Named moves (each a turn or a mirror), then the moves between two rows, first move first; the first pair answered:
move J_852:
[-26  -4 -32 -41  -4 -18   7  -9   7 -25] |-> [-31  -1 -34 -36  -6 -17  -2  -5   7 -19]
[ 14 -12   9 -36   6 -14  59  -4  -4 -35] |-> [-52  -4 -29  19 -19 -28 -34   3   7  18]
[  8  -6 -15  21  14  17   4   8  -7 -18] |-> [  1  -8 -17  26  10  18  -5  11  -8 -12]
[  1  27  12  10  28  26  -6 -13  21  17] |-> [  6  25  12   5  27  23  -1 -12  21  11]
move J_629:
[-31 -17   2  64 -30   4 -18 -17  -8  19] |-> [  9 -18 -26  38   3   4 -41 -15   6  52]
[  6  83  41 -11  -8  31  -6  -8   0   1] |-> [-12  17  19  61  -9 -29 -12 -15 -14 -60]
[ -3  -4 -50   0  37  -2 -33  18  28  34] |-> [-53  40   4 -14  -8  37   0  18  16  30]
[ 63  53  31  18  30  -4  16 -62  40 -27] |-> [ 46  57  46  28  14  -1  26 -64  33 -40]
move J_102:
[-39  24 -38 -25  -8 -36  10  35   5 -48] |-> [-22  11 -30 -10   0 -44  19  23   8 -70]
[  9   6  41  13 -20  44  -9 -26  -6  59] |-> [ 30  -7  54  25  -8  36   2 -40  -3  30]
[ 98   0 -20  20   8   2 -28 -40  -8  42] |-> [ 67  18 -33   1  -7  14 -43 -21  -8  83]
move J_418:
[-27  21  15 -20 -24 -23   0  20  -5 -37] |-> [-31  10  29  -1 -30 -18   7  10 -12 -29]
[ 36   4  49  44   5  31 -25 -44  13  30] |-> [ 48  -8  35  20  13  33 -18 -32   9  54]
[-18 -38  25  -8 -24   1  58   4 -43   0] |-> [-10 -37   4 -37 -14  -3  59  18 -43  14]
[ -1  20 -63 -30  20 -43 -80  12  -2  39] |-> [-17  45 -50  -7  13 -48 -92   2   8   0]
Pairs:
Between the rows of a pair lie two moves.
[  5   5  -9 -41  -5 -13 -37  30   1  51] |-> [  4 -17  49  19 -22 -28  15  -3 -15 -48]
J_629 J_102
[ -8  16  38 -20 -12   5  43 -13 -12 -58] |-> [ 38 -46  -6   2  27 -30  19 -21  -8 -37]
J_418 J_629
[ -2  19  37 -27 -14  36  -7 -39 -23  13] |-> [ 14   7  37 -30  -6  32   2 -44 -26  12]
J_102 J_418
[ 18 -52 -22  78  21 -40 -82 -39  14  22] |-> [-13 -32 -47  44   8 -29 -97 -10  13  68]
J_102 J_418
[-42  16 -17 -39  14  -5  17  13  -1  16] |-> [-32 -13 -12   2  16 -33  27  -3  -6 -35]
J_629 J_102
[  9  12  53 -12  -2  22  52  -4  -7 -18] |-> [ -7  16  38 -31 -12  32  48  13 -11  17]
J_418 J_102
[ -9  14   5  12  -6   3   4  -4  -6 -17] |-> [ -2  -7   8  12  -7   9  14  -5 -14   9]
J_418 J_418
[  8 -47  23  25 -17  22   0 -27 -11  59] |-> [ 52 -58   1   0  20   9  10 -24   0  41]
J_418 J_102
[ 46   7 -13 -65  27 -12  39   9 -15 -27] |-> [ 22  31  17 -22  11 -19  28 -10 -10 -79]
J_418 J_418
[-33 -33 -24   5 -30 -17   7  33 -31   5] |-> [ -1 -52 -19   7 -14 -26  21  21 -30 -14]
J_102 J_418
[ 47  -1  58  27  -4  25  30 -36 -50   2] |-> [  0  25  40 -10 -27  47  21  -2 -56  56]
J_102 J_852
[-12   5  10  -8  -6 -10  23   9 -17 -68] |-> [ 46 -32 -23 -12  34 -20  -6   4  -6 -21]
J_418 J_629
[  2 -35 -17 -95   5  17  36  64   1  25] |-> [ 42 -32  -6 -72  33  -8  45  39  17 -62]
J_102 J_418
[ 39 -24  -9  16  38 -13   9 -42  23 -38] |-> [ 17  36   7 -45  15  39  10 -18  29  26]
J_629 J_102
[ 43 -76  38  36 -12  17  31 -16 -17  43] |-> [ 49 -64  -9 -24   8  18  26  15  -9  76]
J_418 J_102
[ 53 -22 -12 -35  68 -34  30 -37  21 -60] |-> [-54  50 -22  -2   7  -2 -80 -21  36  49]
J_629 J_852
[ 68 -20 -30  18  58 -27 -20 -30  37 -60] |-> [-46  30 -58 -26  -4  11 -65  30  28  59]
J_418 J_102
[ 25 -47   8 -20  10  11  54 -23 -12 -15] |-> [ 22 -38  17 -26   5  18  61 -21 -13 -11]
J_629 J_629
[  4  23   3 -63   1  24  30  11  -9  13] |-> [-26   0  -7  -3 -12 -22  23   6 -11 -65]
J_418 J_629
[  7   6  28  66 -36   6 -72  -8   8  79] |-> [ 76 -33  33  72   1 -14 -44 -31   7  35]
J_418 J_102
[ 23  57 -29 -25  32  -2 -77  -1  42  20] |-> [ 48  58 -14 -72  40  14 -24   6  34   3]
J_852 J_102
[ 45 -79  47  24 -14  -6  55 -37 -33   9] |-> [ 68 -39 -28 -73  28 -13  45   7  -9  24]
J_418 J_418
[-25  20 -12  -7 -16   2 -28  11   3   7] |-> [ 16 -17  15  26  -3  -9  -8 -19  -2 -27]
J_102 J_418
[-35 -15 -27   5   7 -18   8  16 -14  -1] |-> [-24  16 -32 -18  16 -11  -6  16   6   2]
J_629 J_418
[-39  83  42 -42 -24  64  -2  12  10  27] |-> [ 28  40  83  19   3  38  30 -39  13 -59]
J_418 J_102
[  4 -70  42  26 -29  30  28 -13 -39 101] |-> [  6 -93  42  44 -25  12  40 -18 -46  71]
J_852 J_629
[ 47 -10 -17 -26  39   8   3 -21  -8   2] |-> [  2  40  20 -30   3  27  22 -18 -14 -29]
J_418 J_629
[ 23  -8 104  33   5  28  57 -52 -11 -47] |-> [ 86   8  71 -27  52  42  25 -44  16  20]
J_629 J_629
[ 15 -60  17  50  17 -16  71 -18 -43 -46] |-> [-41 -34 -33 -22  -6  15  49  40 -52  71]
J_418 J_102
[ 10   0  22 -53  28  64  16  25   4 105] |-> [ 33 -23  95   4  22  50  75 -21  -9 -10]
J_102 J_629
[-13  16  -1 -16   3  -1  95  26 -26 -74] |-> [-57  41  -5 -25 -25  12  75  44 -31 -43]
J_102 J_418
[ 13 -37  36  35  -6   6  30 -29 -17 -26] |-> [-37 -47 -22  36 -15 -15 -13   3 -18  17]
J_102 J_629
[ 13  32  24   4  -1   9 -10 -15   6   0] |-> [ 15  16  29   4  -5  11  -2 -19  -2  17]
J_418 J_418
[ 61   8 -44 -45  49  -7 -36   9  22  36] |-> [ 27  59 -12   9  30 -20 -59 -14  40 -52]
J_418 J_418
[ 40  53  63 -15  22  11   7 -10  66 -88] |-> [-13  55  14  40   4 -14 -93  -3  79 -34]
J_852 J_629
[-33   4   8  83 -42  15 -61 -37 -44  47] |-> [ 65 -32  40 -14   0  37  70 -37 -70  21]
J_418 J_852
[  0 -27  13  -4 -35  11  77  -5 -35  -9] |-> [-15 -10 -14 -40 -38  17  66  19 -34  16]
J_102 J_418
[ 40   2  54  19  18  13   0 -19  10  -2] |-> [ 11  24  47 -24   2  33  11   7   1  29]
J_102 J_852
[ -2  -1 -24  68 -12 -48 -57 -24  -3  -4] |-> [ 12 -38 -27  57 -11 -38 -41 -23 -17  45]
J_418 J_418
[ 25 -45  53  22 -28  13   2 -15   6  26] |-> [ 12 -29  17 -25 -26  24  -8  19  10  66]
J_102 J_418
[ 13   4  59 -71   0  30  66  -8   1  46] |-> [ 41  14  51 -78  23  15  68 -15  15   2]
J_418 J_102
[-29 -24 -56  -1   2 -33   0  23   2   4] |-> [-32  38 -41 -34  -4  -6  -7  27  20   6]
J_629 J_418
[ 21  22   2  24  21  -7 -51 -36  39 -10] |-> [ 25  35  40  -7  12  12   2 -37  29 -30]
J_852 J_629
[-41 -50 -63   0 -18 -12  -7  19  14  31] |-> [-70 -25 -28  -4 -51   7  14  23   5  24]
J_629 J_629
[-55   6  15  49 -50 -13 -12  -3 -12 -73] |-> [-83  28   9  -2 -65  10   7  26 -16 -32]
J_852 J_102
[ 30 -19   6   2  -1 -15  36   4  -9 -29] |-> [  8  10 -18   2  -4  -1 -30  14  10  43]
J_852 J_629
[ 38  17  -5  20  14 -21 -27  -8  43 -41] |-> [ 22  52  10  -2  -3   9 -34   0  50  -7]
J_629 J_852
[-40  41  83  57 -58  28  34 -15 -10 -38] |-> [ 42 -49 -31  94  26 -52 -45 -21  16 -23]
J_852 J_629
[ 40   4  25  14  15  47  49 -25 -14  36] |-> [ 31 -31   7  19  14  28  59 -13 -31  29]
J_629 J_418
[ 33   7  12 -33  23  -4  26  -8  12 -59] |-> [-36  41  -4 -52 -16  20   0  24   6  12]
J_418 J_102
[-10  18  -3 -16   7   6  -9   8  14  24] |-> [-20  -1  14  19  -4  -7   9  -6   2 -20]
J_629 J_102
[-29 -14   3  14 -47 -14  53 -10 -48 -17] |-> [ 28 -45 -60   7   6 -39   3  -7 -24  21]
J_629 J_852
[ 13 110  46 -31   0  35  -6  -1  33 -37] |-> [-36  51   7  72 -13 -31 -49  -5  21 -79]
J_852 J_629
[ 30   8  -8 -10  10  -4 -48 -17  27  47] |-> [ -8  33  57 -16 -31  23  19 -20   5   2]
J_629 J_852
[ 25  15  94  40  -8  23  33 -48 -18 -26] |-> [ 87  16  55  -4  39  28   3 -44  11  30]
J_629 J_629
[ -8 -27 -32   8  -3  -1  21  10 -22  -4] |-> [-17  -2 -12 -12 -19  22  30  11 -19   6]
J_629 J_629
[ 23   4  25 -26  18   3 -20 -12  26   6] |-> [ 17   4  22 -11  19  -1 -34 -15  27  10]
J_852 J_102
[ 45 -26  47 -24   7   3  91 -24 -22  -7] |-> [ 70 -36  24 -29  27  -6  74 -25 -16   3]
J_629 J_629
[-28 -21   9  54 -19  -2 -51  -1 -30  41] |-> [ 41 -43  48  38   9  -5  18 -25 -37 -25]
J_102 J_852
[ 28  38 -18 -32  35  -6  20  -5  27 -89] |-> [-35  58 -47  12   6  -9 -64   2  37 -30]
J_629 J_852
[-47  44 -27 -37  -8 -17   1  29   7 -28] |-> [-22  17 -36 -34   9 -39  16  26   3 -53]
J_629 J_852
[-12 -29 -13 -30 -18  -3  -4  27 -37  51] |-> [  6 -52 -13  31  -5 -29 -34  -3 -25  24]
J_102 J_852
[ 14   1 -41 -49  35 -16  13  26   5 -21] |-> [-45  40 -17 -40  -8  12  -8  36   2   7]
J_852 J_629
[ 30  12   2 -44  49  22  -9 -12  41  -3] |-> [-50  22  44  -8  -9  27  21  -8  17 -40]
J_102 J_629
[ 49  -6  80  18 -21   6  70 -33 -24  20] |-> [-27   3   6  -8 -45   2  13  21 -27 113]
J_629 J_102
[ 48 -44  -4  12  36  -8   2 -17  14  -2] |-> [ -7  18  13   2  -6  33 -31  -9  22  54]
J_629 J_852
[-48  95   4   8 -17   6 -40  -3  24 -43] |-> [-23  99  20 -36 -10  20  10   3  16 -60]
J_852 J_102
[ 14  66  30 -22  -5  20  11   0   4  -5] |-> [ 25  54  50  -3  -9  18  21 -14  -2 -16]
J_102 J_418
[-29  -9 -25 -22 -28   3 -12  24  -6  30] |-> [ 24 -25  -8   9   2 -20   4  -9   3 -52]
J_418 J_102
[ -3  40   3 -19  36  21   4  -6   9 -51] |-> [-45  49   8 -11   4  39  -6   2   3 -13]
J_418 J_102
[ 16  16  20  16  -3 -10  17 -22 -19 -33] |-> [-22  -1 -21  26 -11 -32 -11   1 -20 -11]
J_102 J_629
[-53  -8  23 -13  -8 -17  90  23 -36 -69] |-> [-28 -25 -84 -57  37 -31  13  57 -11  38]
J_629 J_102
[ 15  14  25  21  11  13 -46 -28  -3  46] |-> [ 33   3  22  14  22  12 -39 -30  -3  45]
J_102 J_418
[ -9 -43 -35  -8  16 -10  17  -9  18  36] |-> [-27   7 -17 -43   0  15  27   3  25  33]
J_629 J_418
[  8  49  31   4   2  22 -11 -73   1 -56] |-> [  8  28 -11  33  14  -4 -60 -72  15 -35]
J_852 J_629
[-13  44 -21 -28 -14   1 -63  26  -2 -31] |-> [-32  23  12  23 -35  -4 -54   7 -14 -50]
J_629 J_418
[  9 -18  12  26 -18  18  -4 -16 -11  -1] |-> [ -1 -22  -6  24 -19  11 -19  -7 -11  15]
J_102 J_629
[ -6 -14 -26  23  12 -18 -32   4  -4  11] |-> [ 36  -4  15  15  25  -2  -5 -21   3 -13]
J_629 J_102
[  4 -56  66  14 -30  17  76 -22 -47  17] |-> [ 13 -92 -17  61   1 -29 -17 -17 -23  57]
J_629 J_852
[ 17 -22 -61 -21  33   2 -55  -1  12  69] |-> [ -6  40 -58   2  28 -12 -83  -7  33 -12]
J_418 J_418
[-49 -45 -18 -18  -8  29  43  28 -35  49] |-> [ 18 -68 -22 -23  35  10  65   9 -26  -3]
J_102 J_418
[-19 -20  -2  34 -31 -14   0  25 -16  16] |-> [ -9 -13   9  -5 -28  -1  34  33 -20  15]
J_852 J_102
[ 64  17   0 -46  25  28 -11   5  34  -4] |-> [-26  41  40 -22 -40  43  20  14   6 -32]
J_629 J_102
[ 47 -21 -22 -16  42  -2 -32 -22 -16  42] |-> [ 20  11  62  -8   1  30  24 -42 -33  -8]
J_629 J_102
[ 20  13 -45 -40  40   5  -7  18 -15  27] |-> [  2  40  22 -36   9  35  37   5 -24  -7]
J_102 J_629
[-40  53  -8   6  -7  -1 -20  38  10  -6] |-> [ 44  31  -5   5  43 -12 -16  13  27 -27]
J_102 J_629
[ 14   3 -37 -15  23 -19 -24  18  17   8] |-> [ -6  37  15 -36  -4  16  23  16   3  -9]
J_852 J_629
[ 19  36   4   2 -19  19 -37 -16 -18  42] |-> [ 23  -7 -20  39  -8 -18 -48 -19 -21  13]
J_629 J_629
[  8  -5  -1  -5 -21  -4  53  28 -24 -53] |-> [  0 -26 -51  -2 -10 -27  20  44 -22 -30]
J_102 J_629
